In the data rows, 128 means zero.
Some points, each followed by its number:
90 90 89 143 149 170 169 122 0
97 81 92 149 150 163 164 112 1
120 88 95 133 148 160 166 139 2
144 132 97 113 115 149 130 145 3
132 161 154 122 116 105 103 123 4
107 137 168 180 125 102 90 89 5
117 88 93 134 153 162 164 121 6
140 160 148 118 111 95 115 126 7
128 95 94 117 154 155 171 154 8
145 106 88 123 125 136 145 150 9
91 79 83 152 149 163 168 116 10
139 116 97 97 134 175 139 148 11
133 150 145 112 119 99 124 119 12
145 127 98 109 127 148 139 156 13
129 150 146 131 115 108 119 122 14
100 126 159 161 134 118 98 89 15
150 125 100 110 119 154 131 152 16
99 86 90 140 151 162 166 121 17
125 164 138 111 112 110 135 125 18
129 157 159 123 116 104 100 127 19
Which two points above are nearest to each new point, looking only along the 3 directions in which the numbered points spread most? Their numbers follow each, nearest first.
127 159 150 115 117 104 124 122 12 7
138 159 128 112 114 116 132 122 18 12
150 132 98 113 108 128 126 144 3 16
141 145 102 112 118 148 132 153 3 16
118 137 182 176 124 110 92 86 5 15
147 101 107 100 132 168 140 146 11 9
110 149 169 169 116 111 85 110 5 15
137 82 108 126 154 160 165 139 2 8
141 109 99 103 151 147 159 156 9 11
119 144 172 152 117 103 80 110 5 19
161 78 130 133 142 163 160 151 9 11
113 141 164 188 137 123 107 88 15 5
145 92 98 106 149 135 152 158 9 11
104 88 94 133 153 161 164 133 6 17
131 162 145 115 116 105 127 121 12 18
113 84 92 130 145 150 166 146 2 6
91 131 164 164 132 114 67 91 5 15
129 160 148 114 115 104 126 121 12 18
124 89 98 112 155 148 157 156 8 2
143 157 108 129 100 133 132 140 3 16
147 145 108 114 104 134 132 133 3 16
121 127 169 175 155 119 102 92 15 5
132 162 144 122 112 104 129 127 12 18
137 156 120 113 108 122 132 125 18 12
142 148 109 117 108 130 132 128 3 13
142 104 97 121 131 141 147 168 9 11
131 167 142 119 119 103 126 118 12 18
113 82 86 114 153 168 160 141 2 8
116 128 105 87 105 138 109 140 3 16
141 70 104 112 163 156 158 165 8 2
148 140 133 114 111 140 139 114 18 14
139 92 100 109 155 150 161 147 8 9
153 80 123 106 156 165 162 141 8 9
139 84 93 113 148 143 156 155 8 9
147 122 97 110 129 149 141 157 13 16
143 126 93 116 124 145 141 153 13 9
110 138 172 179 130 114 91 82 5 15
119 126 144 127 116 101 99 125 14 19
